One vector is turned by the same rotation once a step. Each row is the vector after some number of steps, and that number follows the row.
The counts run from 0 to 239.
[ 14 -37  -6 -41  28  -4 -48  13   7  -5 -15  17  15  22   0 -13  45  17
 -39   7 -12  38   5   7 -23  24  21   2 -18 -18  29   1 -32  33 -19   7
  19   8  -9  14  -7  38  30]
59
[ 53 -27 -11 -17  24  50  -7  -3 -24   2   8  -1   1   5  30 -37 -45  27
  17  12   7  25  12  19 -11 -20  19  22 -31 -10  27  -6 -11   7  36 -12
   2 -18  34 -12 -15 -24 -30]
220
[ 20  37  -1 -39  22  17 -52 -15 -17  14   5   6  -3 -19   7 -16 -23  17
  -6   8 -29   4   4 -46  18 -31  52  15 -12   2   7   1  24 -14  16  37
  12  21   8 -13   7  21  53]
116
[ 27 -33 -23  15  10 -24  -6  41  -5  47   2 -24 -12 -20  35 -40  18 -15
 -20  11   9  -3  16 -24 -61  -2  19  -5  31  15   1   8 -22  -8  27  -4
 -12  -5 -11   5 -22  -2 -13]
49
[ 28   7   6  -8  23  13   7  -4  14   6 -23 -29  -7 -38 -29  20 -19 -21
  21  31  -9 -13  -4 -16 -13 -31  14  62   5  15   1 -15  -5  12 -17 -42
 -44  -7  -9 -29  -8  16  40]
72
[  7 -30  13 -13   0  25 -50  20  42  -5   8  14 -33  18  30 -12   6  15
   4   5 -39  17   2   2   8 -14  34  33  29  -8   8  -5 -23  17  -8 -23
  28   0 -15   7 -29  57 -15]
236
[ 46 -50 -42 -17   7  33 -23  40  20  24  -1   4 -45  -4  33  -5  -8  -9
 -25  -7  18   4  14  -3 -14  -3  37  -2  -3   2  23  13 -32 -33 -11 -27
   4  -1 -22  15 -19  24 -12]
52
[ 35  12  -8 -32  13  11  -1  -3  -5  20  -5 -12   5  -3  31 -39  43  -8
  -2  38  31  33  20 -18 -33 -27  38  13  -5   8 -17   1  43   8  36 -13
  -1 -17  -2  32  30  -6  11]
41
[  5 -12  19 -24  31 -18  -7  25  16  -5  24   8  27  34  30 -23  29  -8
 -31  42  -1  12  11  36  13  -9   9  26   6  -7 -22 -28   2  42  47   8
   8  41  20  28  -1 -32  23]
141
[ 30 -28  -6 -40  16  -8 -16  18  24  38  15   7   0   5  10  28   2  22
  22  19  40  19   8  -9 -20 -31  25  -1  28 -19  31   0 -19 -20  21 -27
   8 -13  42  -4 -47  41  16]
228
[ -4 -28   8 -12  11 -14  24  37   0  54 -11   1   7  -4   9  15 -52   7
   0   7 -12 -23   7 -17  -6  -8  -5  12   1  -7   4   3 -58  -9  24 -28
 -18  16  27 -20 -45  44  37]
231
[ 41  -6  -9 -36   7 -11 -13  11  11  45  19   0   4  -5  21  25  18  11
 -13  23  36   8   3 -10 -39 -43  29  -2  29 -30   7   2 -18 -13  34 -37
  21 -19  49   6 -20  19   6]
227
[-19  -7  16   0  33 -20  -8 -26  35  22  47 -14 -11   6 -17 -47  12  25
 -25  -7 -10 -12   6 -18 -40 -49 -16  -1  -2  -3  25 -16  -9  33  -5 -15
  40  10  -3  22 -24  41  17]
105
[ 37 -23  45 -43  25  22 -29   8  13  28 -18 -15   0  26   1  22   9  -2
 -18  21   1  35 -19  -5  -2   9   0 -17 -57 -14  42   4 -27  22   9   2
  10   0  -6  -2 -31  33  22]
61
[-47   5   5 -17   6 -18   8  -1 -17  20   6   1  20  22  54 -43   6  34
   0   6  25  12  -4 -32  20 -10  52   5  25  13  -5 -17  31 -23  37  12
  35  21 -19  11   5  33  -9]
123
[ 33 -39 -31 -15  22  18  20   5  -1   1   9   5   3  -9  -8 -23   9  21
  17  16  77  14  25 -23 -19  -1  19  18 -17  20  24  -2  25 -27  26 -19
 -44  -7  18  11  -2  14  20]
44
[ 19 -33  -5  33   9 -39  21   8 -10  14  -9  -5  12 -17  16  10 -34  29
  10  -6  25 -11  22  12   3   4   3   9  -4   7 -22 -22   5 -21  34 -30
 -34  34   7  -9 -39  56  16]
129
[ 45 -11 -27  13  29  12  -1  -4  18   2  -5 -59  -9 -20  15  -6 -12  -3
  20  11   4  17  24  30 -22  16 -12  25 -37   8  22 -33  -3 -20  -1 -22
 -65   1   6 -22   4   2  23]
174
[ 45  -2   7  18  33 -24 -25 -31  -7  18  38 -38  -5  -9  -2 -43  23  21
  -8   6   9  10  22   6 -35 -27  -8 -21 -26  11  10 -27  19   6  32   7
  20   7  -2   7 -46  -3  -2]
4
[-15  -1 -19   5  43   6  40  23   2  27   7 -29   5 -13  33 -62  -7  -4
 -19   7 -14  -2  29   7  -6  22  -1  19 -27  19  14 -29 -12  -7 -30  -5
 -25  22 -31  17  26 -19  25]
177
[  2 -28  -6 -27  29  11  19  22  10  -6  16  17  23  34  29 -23 -23  -8
 -37   7  -5 -10  27  34  39  -1  15  19 -37   8 -21 -20  -9  23  32 -13
  -6  53  -3  30  26  -5  26]
139
[ 24 -50 -17 -25  26  44   6  -1 -29   4  15  11  13  20  17 -35 -50  34
  13   9  28  20   9  13   7  -4  23  28 -25  -5  26  -6 -10   5  24 -11
   7  -5  33  -9  -8 -18 -25]
221
[ 10 -11  -7   5  35   5  14  -4   1 -11 -14 -15  -6 -39 -34  10 -14   7
  26  31 -15   2   2  -9  -4 -15  16  74  12  19  13 -25  -2  21 -27 -26
 -63  -6 -10 -34 -16  12  35]
73
[ 54 -12 -31  -2  21   7 -31  -7  27   3   7 -61  -9 -25  -3  -6  10  -2
  20  12   4   2  14   9 -17   7  12   7 -22   8  20 -23  14 -26   5 -19
 -60 -12 -12  -7  32  17  36]
173
[-22   0  36 -34  40 -20  27  -7   5  19   6 -12  41  -7 -13 -13 -22  25
 -38   2 -13 -34  13  11 -15 -23 -18  13 -11   6  -1 -38 -31  30   8 -42
 -15   2   3  -2 -28   2  48]
102
[ -4   3  -3 -17  27 -17   2   8   2  36  12 -51  30   7  69   1  -6   6
 -22  20 -46   5   3  40  -2 -15  39   8  30 -22  -4 -36 -25   6  -9 -21
  19 -10  -2   0   6  -4 -14]
95
[ 16 -50 -10  -3  14  13 -27 -25  -5 -33 -13 -35   9  18  -3  -5   2  -4
  -8   3  38  -1 -19 -15  14   1  25   0 -18  39  -2  -6  25  15  35 -31
 -23  14 -55 -38  24  15 -22]
165
[ 28  -5  48  -7   0  23 -35  -4  -9   3 -42 -37   2   5  16  -4  13 -13
 -22  17   8  13 -17 -25   7   2  20 -31 -41  36   9  -5  16  -1  41 -13
   2   7 -64 -30 -28  15 -13]
163
[  7 -33   2   8   4 -17   7 -20  -3  -7   1  15 -10  -4 -11  25  14   9
   6  17  18   3  24   3  17 -26 -12  22  21  10 -42  -2 -12  31  26 -69
 -11  33 -15 -46 -37  39   1]
27
[ 23  14  -7 -20   5  34 -15  33   8  -4 -32  15 -29 -38  20  49  -3 -15
 -15  23   1 -29  16 -36  25 -19  34  23  -8  22 -20  -6  -2 -20   7 -29
 -23  30 -30 -15 -32   6  34]
155
[ 11 -13 -14 -61  17 -29  -1   7   5  49  28  11  19  16  25  -3  22   6
 -22  27  29   2  -1 -22 -26 -35  41 -19  33 -17   1   2 -16   3  26 -18
  25 -19  31  22   3   6  26]
226
[ 15 -10   4 -16  51 -37  32  22 -32  36  12  11  21  -7 -27   3  13 -12
 -25  21  19 -19   7  -2  -2  -6 -11 -11  -6   8   9 -18 -24  23   6 -12
   7  19 -20 -26 -53 -53  31]
186
[ 20  39  -3 -26  22   2 -37  -3 -14  14  12  12 -12  -1   6 -13  -5  30
  14  18 -33  27   0 -32  30 -28  47  24  -4 -15   1 -18  27  -2  -3  51
  31  32  14  -9 -13  21  38]
115
[ 21 -52 -25 -31  30  -4 -14  45 -22  -6 -27  19  25  -6  15   0   5 -14
 -52  12 -16 -16  24  18  -1  10  38   6   1  -5 -20  -7 -52  33  -7 -33
  -8  21 -14  -1   1  -6  28]
56
[ 22  12  16 -10  26  38 -12  -8 -16   0 -13 -27 -18 -23  -2 -49 -11  -6
 -16   5 -12  -7   2 -17 -28 -46  59   7 -18  23  13  -4  21   1  -5 -10
  11 -25 -58  14 -16 -15 -10]
79
[-14 -13  29  -4  10   8 -49   8 -10  -9 -35 -11  -4   6  11 -28  39  16
 -26   8   1  22   2 -46   1  28  29 -22 -20  26  23   7  27  11  -4  27
  15  34 -55   2 -18  42  18]
161
[ 12 -39  43 -54  23  38 -27   8  20  19 -15 -20  12  39 -15   3 -14  -7
   0  16   8  21 -22  -9  24  16   6  -5 -37  15  42  11 -31  24  10   0
  -8  -4 -10 -26 -13  22  19]
62
[ 14 -39 -22  38  18 -27  22 -15 -13  -1 -12 -40  19  20  16  10  17 -15
  -9  22  35  28  -6  11  16  11  14  21 -18   9 -15 -30  12  20  26 -26
 -15  43 -40 -35  11  32 -24]
167
[ 13   7  -2 -39  28   3   3   8  43  31   2 -19 -23  -3 -28  18  10 -37
  22  26   2   8 -17 -24  29 -38  27  37  19   4  13  -5  12  -2 -33  -5
 -13 -10 -36  -3  12  42  45]
70
[ 48 -25 -23   7  33   7 -20 -23   5  15  56 -22 -28  17 -19 -40 -16  12
  16 -19  40  -4  16  -4  11 -17 -15 -30 -42  13  26  -7  18 -27  31   3
  -2  31   0  -8 -20   3   2]
6
[-11 -13   4 -32  37 -17  43  32 -28  51  12  19  33  31  44 -20  -7   9
 -10  23  35  17   1   4   8 -13  34   6  18 -20   2  -5 -11  12  30   4
  40   0  30  -4  -6 -24  -9]
224
